One turning vector, and how many steps it has turned:
The counts run from 0 to 171.
-0.2, -33.8, 5.5, -1.4, 11.4, 23.1, 11.6, 35.6, -23.6, 20.6, 21.6, 0.1, 7.1, -6.8, -0.5, 7.0, -11.5, -46.4, -8.1, 22.8, -20.9, 17.7, 8.6, -9.6, -37.5, 23.2, 2.6, -13.1, 39.3, 21.5, -11.5, 15.7, -4.0, 12.8, 2.1 | 57
-9.6, -22.9, -12.3, 32.7, 2.2, -15.3, 5.9, 14.1, -15.5, 12.5, 26.5, -32.7, 10.2, -1.5, -33.5, 9.2, -4.8, -9.4, 8.0, 3.2, 30.1, 23.9, 29.8, -6.9, -12.5, -12.2, 24.8, -20.9, 26.9, 24.0, -23.3, -2.4, -17.6, 27.7, 24.0 | 107
1.1, -10.9, -20.2, 18.7, 7.4, 16.4, 20.3, 31.8, -25.6, 16.1, 21.3, 5.2, -23.0, 5.4, -0.8, 25.1, -25.2, -29.4, 4.4, 3.0, 21.8, -0.1, 8.6, -4.7, -24.5, 27.5, -5.0, -11.6, 19.7, 39.1, -23.2, -11.2, -18.7, 33.9, -6.1 | 80
4.6, -20.1, -22.7, 23.7, 0.3, -1.9, 16.1, 8.7, -22.5, 1.9, 14.9, 8.9, 10.4, -8.5, -8.2, 39.8, -27.0, -5.9, -0.5, -7.2, 12.3, 0.4, 19.9, -5.1, -41.7, 22.9, 17.0, -13.6, 5.7, 32.5, -30.9, -5.4, -20.8, 48.8, 2.8 | 84
-14.3, -22.7, 19.1, 27.5, 1.3, -2.3, 8.8, 22.9, -8.4, 20.5, 40.4, -28.9, -23.2, -11.0, -32.8, 10.8, -1.5, -32.4, 11.8, 15.5, 10.1, 18.8, 14.0, -7.0, 0.8, -12.1, 22.1, -17.8, 4.1, 14.6, 1.3, -10.2, -22.5, 44.0, 29.4 | 109
10.4, -8.6, -6.4, 29.0, 10.9, 18.4, 19.9, 27.7, -23.9, -0.8, 22.0, -0.3, -14.9, -6.7, -6.2, 16.3, -22.8, -35.6, -11.9, 36.5, 6.2, 20.6, -19.2, 10.9, -36.9, 18.6, 19.0, 17.9, 32.1, 4.0, 16.7, -15.1, -5.1, -14.1, 21.2 | 144
-0.6, -18.7, -25.4, 30.7, -0.6, -8.1, 14.3, 2.5, -19.5, 2.1, 27.4, -7.7, 18.9, -11.6, -21.1, 28.7, -23.2, -5.6, 2.5, -2.4, 26.0, 20.1, 27.6, -7.6, -18.4, 3.6, 29.4, -9.7, 0.9, 34.4, -23.9, -8.2, -25.3, 40.8, 16.0 | 95
-6.3, -16.4, -20.2, 33.2, -2.8, -10.1, 3.2, 9.9, -15.7, 9.6, 20.5, -22.6, 8.8, -1.2, -24.4, 23.3, -7.6, -9.7, 1.1, 7.4, 18.0, 4.7, 30.7, -12.8, -23.6, 13.7, 23.3, -23.6, 1.2, 30.2, -24.2, -5.2, -17.0, 51.3, 18.2 | 96
-11.0, -40.2, 8.2, -0.1, 23.6, 20.8, 4.3, 33.3, -14.5, 26.0, 11.5, 6.7, -6.0, 8.5, 9.0, 4.2, -17.1, -49.8, 1.1, 23.3, -20.9, 16.1, 13.2, -8.8, -41.0, 34.8, 11.1, -5.5, 35.3, 11.3, -2.0, -0.3, 7.8, 23.1, 13.7 | 58
-23.5, -10.5, 10.0, 26.2, -0.9, -13.2, 5.6, 16.0, -15.9, -10.8, 15.5, -8.9, 0.8, 11.2, -22.5, 14.1, -3.8, -3.6, -2.7, 16.8, 48.0, 22.1, 5.5, -1.0, -56.9, -6.2, 33.9, 4.5, 18.1, -9.5, 8.5, -17.9, 6.4, 34.8, 25.7 | 20
-13.2, -29.2, 14.2, 12.7, -22.3, -5.8, 3.6, 24.6, -25.1, -6.4, 31.8, -26.7, 13.3, -7.3, -23.9, 11.7, 2.9, -30.2, -18.3, 22.7, 11.1, 8.7, -17.5, -2.0, -54.0, -5.9, 38.0, 9.5, 8.3, -2.5, -2.2, 5.4, -14.7, 5.1, 13.1 | 33
-3.3, -13.8, 17.6, 25.4, -6.1, 18.3, 21.5, 51.9, -33.7, -3.5, 22.4, -1.9, 7.6, -0.3, -18.9, 13.7, -13.3, -20.6, -14.3, 37.3, 10.2, 9.2, -11.1, 4.5, -47.5, 30.5, 14.3, -0.9, 25.4, 8.5, -0.8, 17.1, -4.1, 10.4, -2.3 | 148
2.2, -29.4, -6.1, 28.5, 6.3, 6.2, 8.3, 34.1, -28.6, 0.6, 6.8, -25.3, -12.9, 7.5, -18.3, 19.6, 0.7, -14.7, -10.3, 19.0, 17.5, -7.3, -14.8, 20.9, -60.5, 24.0, 10.2, 3.8, 38.7, -6.2, -5.4, -4.3, -0.9, -18.0, 13.2 | 142
-16.6, -32.7, 9.2, 13.5, -13.2, -7.0, -6.5, 17.0, -28.1, 1.7, 22.2, -20.1, 11.1, 10.7, -25.5, 7.7, -11.9, -17.8, -10.0, 21.3, 22.1, 12.7, -8.9, -1.4, -58.0, -7.3, 42.3, 13.1, 7.5, -15.3, -7.9, -9.8, 7.6, 14.0, 22.5 | 32
1.1, -9.8, -31.7, 31.8, 3.9, -3.2, 6.9, 17.7, -9.0, 12.4, 17.6, -20.6, -25.5, -0.7, -7.8, 31.7, -22.0, -35.2, 5.3, 1.1, 35.9, -9.6, 19.2, -6.3, -9.2, 13.8, 9.1, -4.9, 6.5, 34.5, -17.0, -34.0, -21.8, 34.8, 10.8 | 92
-9.6, -27.4, 5.7, 25.4, 12.1, -3.6, 3.1, 27.8, -25.6, 16.8, 22.0, -40.1, -12.6, 5.8, -38.6, 2.5, 9.2, -6.9, 7.6, 9.3, 23.9, 19.3, 19.6, 8.7, -21.4, -13.6, 19.9, -26.0, 43.4, 5.2, -14.1, -0.1, -7.5, 10.6, 32.0 | 119
1.0, -45.2, -11.0, 0.1, 22.4, 22.3, 24.8, 12.5, -15.1, 24.1, 18.9, 17.2, -11.5, -9.7, 15.1, 26.8, -18.8, -46.6, 0.8, 11.3, -8.6, 11.3, -13.4, 3.4, -30.0, 31.3, 0.9, 5.4, 26.4, 20.1, -1.1, -14.3, -24.0, -4.3, 6.0 | 64
-3.3, -19.6, 7.9, 23.7, -14.0, 14.4, 2.7, 43.3, -34.0, 14.9, 34.6, -7.0, 18.8, 17.9, -14.4, 7.7, -19.3, -21.2, -14.3, 30.5, 14.2, 8.9, -14.3, -9.2, -43.9, 23.5, 13.0, 9.8, 6.5, 15.2, -25.3, 3.9, -9.5, 6.0, -13.2 | 159
-9.1, -33.9, -1.0, 20.5, 15.1, -5.8, 14.3, 13.9, -18.3, 9.0, 27.0, -24.8, -0.2, -6.8, -31.7, 6.9, 3.1, -6.9, 7.8, 4.9, 34.3, 39.0, 20.4, 8.9, -13.6, -17.7, 25.9, -14.8, 47.1, 5.3, -15.8, 2.2, -16.8, 2.3, 22.9 | 118
-12.6, -18.7, 1.7, 19.4, -5.3, 15.7, -11.5, 37.6, 0.9, 12.7, 18.3, -1.5, -0.5, 12.8, -9.5, 13.8, -31.8, -43.7, -8.5, 30.9, -3.0, -2.4, -0.8, -11.1, -53.1, 29.8, 20.8, 21.7, 11.4, 8.8, -11.0, -18.8, 9.5, 20.4, -0.7 | 161
10.7, -54.2, -8.1, 0.6, 11.9, 15.2, -0.5, 10.6, -39.4, 24.6, 19.1, -0.9, 20.9, 12.8, -3.7, 4.4, -14.8, -25.5, -3.5, 8.8, -17.0, 16.3, -6.5, -4.7, -47.9, 16.8, 21.5, 3.7, 23.7, 4.0, -22.8, -2.7, 2.1, -5.9, 23.6 | 55
-9.1, -7.9, 10.0, 24.8, -11.7, 4.2, 4.7, 35.5, -36.6, 7.3, 29.9, -30.3, -9.4, 5.5, -16.9, -4.7, -0.6, -46.0, -13.4, 35.8, 28.5, 19.4, -10.3, -9.8, -27.4, -3.1, 23.3, 3.7, 13.9, 5.4, 20.5, -13.4, -4.9, 5.7, 18.6 | 29
-6.0, -35.2, -7.6, 2.6, 7.3, 15.4, 22.8, 14.9, -22.8, 7.8, 17.5, 35.0, 2.8, -1.7, 0.7, 38.2, -31.3, -9.8, 4.7, -9.6, 5.7, 10.6, -0.8, 6.6, -50.7, 27.7, 8.9, -2.9, 11.5, 17.2, -29.7, -4.7, -16.0, 33.8, 0.5 | 72
-5.4, -11.5, 3.7, 18.4, -14.3, 20.2, -2.0, 55.0, -9.9, 11.0, 23.3, -4.0, 4.9, 7.2, -10.6, 15.1, -27.5, -43.4, -6.5, 28.9, 4.8, 2.0, -4.7, -5.9, -47.5, 25.6, 7.7, 13.2, 18.1, 17.1, -17.7, 0.3, -2.6, 11.5, -12.6 | 160
-7.3, -38.5, -14.0, 8.0, 6.3, 9.1, 16.0, 17.8, -20.4, 13.4, 4.4, 14.4, 1.6, -0.1, 1.0, 40.9, -14.1, -10.0, 2.0, -9.0, -0.4, -13.8, 7.3, -0.7, -59.9, 39.3, 4.5, -12.1, 18.3, 22.1, -29.4, -3.9, -15.2, 34.0, 2.2 | 73
-13.9, -19.3, 20.8, 23.1, 7.1, 12.2, 23.1, 41.5, -16.7, -9.0, 11.4, -8.3, -10.9, -12.2, -20.3, 13.2, 2.4, -19.5, -8.7, 34.4, 6.0, 15.7, -2.5, 16.1, -40.8, 20.4, 12.5, -10.3, 45.2, -1.0, 16.9, 18.4, -10.3, 6.4, 8.7 | 137
-7.1, -21.6, -8.0, 35.5, 3.8, -1.6, 22.0, 13.4, -16.1, 12.0, 19.2, 3.0, -6.7, -6.6, -1.4, 31.3, -3.7, -27.3, -2.1, 15.6, 3.1, -5.2, 7.7, -9.0, -22.6, 37.3, 5.2, -16.3, -14.1, 28.6, 0.8, -14.0, -32.5, 51.9, 9.9 | 86
-21.7, -47.6, 9.4, 0.9, 10.4, 3.1, -2.6, 18.8, -3.7, 19.7, 14.6, -9.9, 7.5, 4.6, 0.5, 0.7, -5.4, -52.1, -4.2, 36.7, -13.7, 13.6, 1.0, -11.4, -40.8, 23.7, 32.8, 6.5, 27.9, -4.8, 11.2, -3.9, 6.5, 16.0, 16.1 | 47
-19.3, -28.9, -2.8, 14.4, -7.3, -7.2, -3.3, 21.1, 0.9, -3.3, 3.0, -30.5, 7.4, -7.9, -10.5, 7.2, 2.3, -54.4, -16.3, 36.2, 5.5, 3.8, 0.9, -7.1, -46.2, 12.7, 38.8, 8.7, 27.0, -2.9, 15.4, -11.2, -4.1, 6.7, 15.3 | 35
7.9, -17.0, 12.1, 28.3, 17.8, 15.9, 18.5, 30.6, -24.3, 8.8, 27.4, -23.3, -31.0, -12.9, -25.5, 8.9, -4.2, -29.2, -3.2, 21.1, 5.0, 13.6, -20.7, 20.4, -33.6, 1.6, 12.7, -0.2, 32.4, -8.6, 13.9, -10.4, -9.0, -7.3, 35.6 | 132
-6.0, -17.7, -2.2, 30.3, -1.2, -7.5, -2.1, 33.0, -37.6, 6.3, 14.8, -40.9, 3.7, 13.9, -19.1, -6.7, 13.7, -25.8, -15.0, 28.8, 29.4, 6.5, -6.2, -11.1, -39.3, -3.6, 22.7, -9.9, 22.3, 5.8, 8.5, -10.1, -2.1, 4.5, 15.4 | 28
-15.7, -18.2, -11.3, 33.4, 2.7, -11.5, 2.9, 14.3, -0.1, -10.3, 8.4, -25.2, -11.3, -3.8, -11.8, 21.1, 5.9, -36.6, -19.7, 27.4, 31.3, 7.2, -8.5, 0.9, -49.0, 9.6, 31.6, 9.6, 15.5, -5.7, 26.0, -29.9, -8.0, 9.0, 26.8 | 24
-9.3, -40.0, -0.9, 25.9, 22.2, -5.8, 21.2, -2.4, -14.0, 15.5, 34.0, -14.6, -0.4, -6.0, -22.2, 4.8, 2.2, -11.6, 15.6, 13.2, 30.4, 44.2, 7.3, 4.8, -3.2, -14.6, 29.0, -5.6, 26.1, 1.2, 0.5, -13.4, -23.7, 2.0, 35.1 | 117
-10.5, -35.2, 16.4, 30.6, 13.7, -2.9, 23.0, 21.2, -13.1, -1.4, 21.5, -21.9, -3.8, -30.1, -30.2, 21.9, 15.1, -14.3, -4.3, 15.7, -0.3, 19.8, 3.0, 13.7, -34.4, 0.3, 22.2, -15.7, 37.3, -0.6, 4.1, 15.1, -27.1, 1.1, 24.0 | 125
-14.0, -63.0, 3.4, 4.9, 3.6, 9.8, -4.2, 31.7, -20.8, 32.5, 12.4, -21.2, -3.9, 17.1, 1.2, 4.7, 3.4, -40.6, -3.5, 16.2, -3.5, -3.4, -13.9, 4.5, -43.6, 18.5, 9.8, -0.7, 25.8, 1.7, -17.9, -3.0, -14.5, -12.0, 4.1 | 51
-2.1, -28.3, -15.8, 31.5, 6.8, -9.9, 15.1, 1.3, -16.1, 8.7, 36.1, -19.3, 15.2, -7.1, -29.7, 14.9, -9.4, -14.5, 11.7, 8.1, 28.0, 38.1, 21.5, -8.5, -2.8, -16.4, 36.6, -9.5, 11.2, 18.2, -14.7, -15.6, -30.1, 23.5, 31.3 | 106
0.2, -25.3, 21.6, 28.9, 8.1, 6.6, 25.4, 29.4, -33.0, -7.1, 21.0, -7.6, 3.5, -11.2, -26.4, 15.5, 5.1, -2.6, -9.5, 25.7, -2.4, 17.2, -14.6, 14.9, -48.0, 13.9, 21.7, -11.0, 32.4, -5.6, 10.2, 19.6, -10.4, 7.0, 20.6 | 136
-35.0, -35.8, -14.6, 30.5, 3.7, -16.5, 7.0, 1.0, 3.2, 15.2, 15.0, -12.3, -0.9, 6.4, -20.5, 28.8, -11.3, -5.2, 11.7, 1.0, 44.4, 9.0, 23.0, -4.9, -19.5, 4.9, 32.7, -2.7, 5.7, 7.3, -19.1, -24.7, -23.8, 43.3, 18.0 | 100
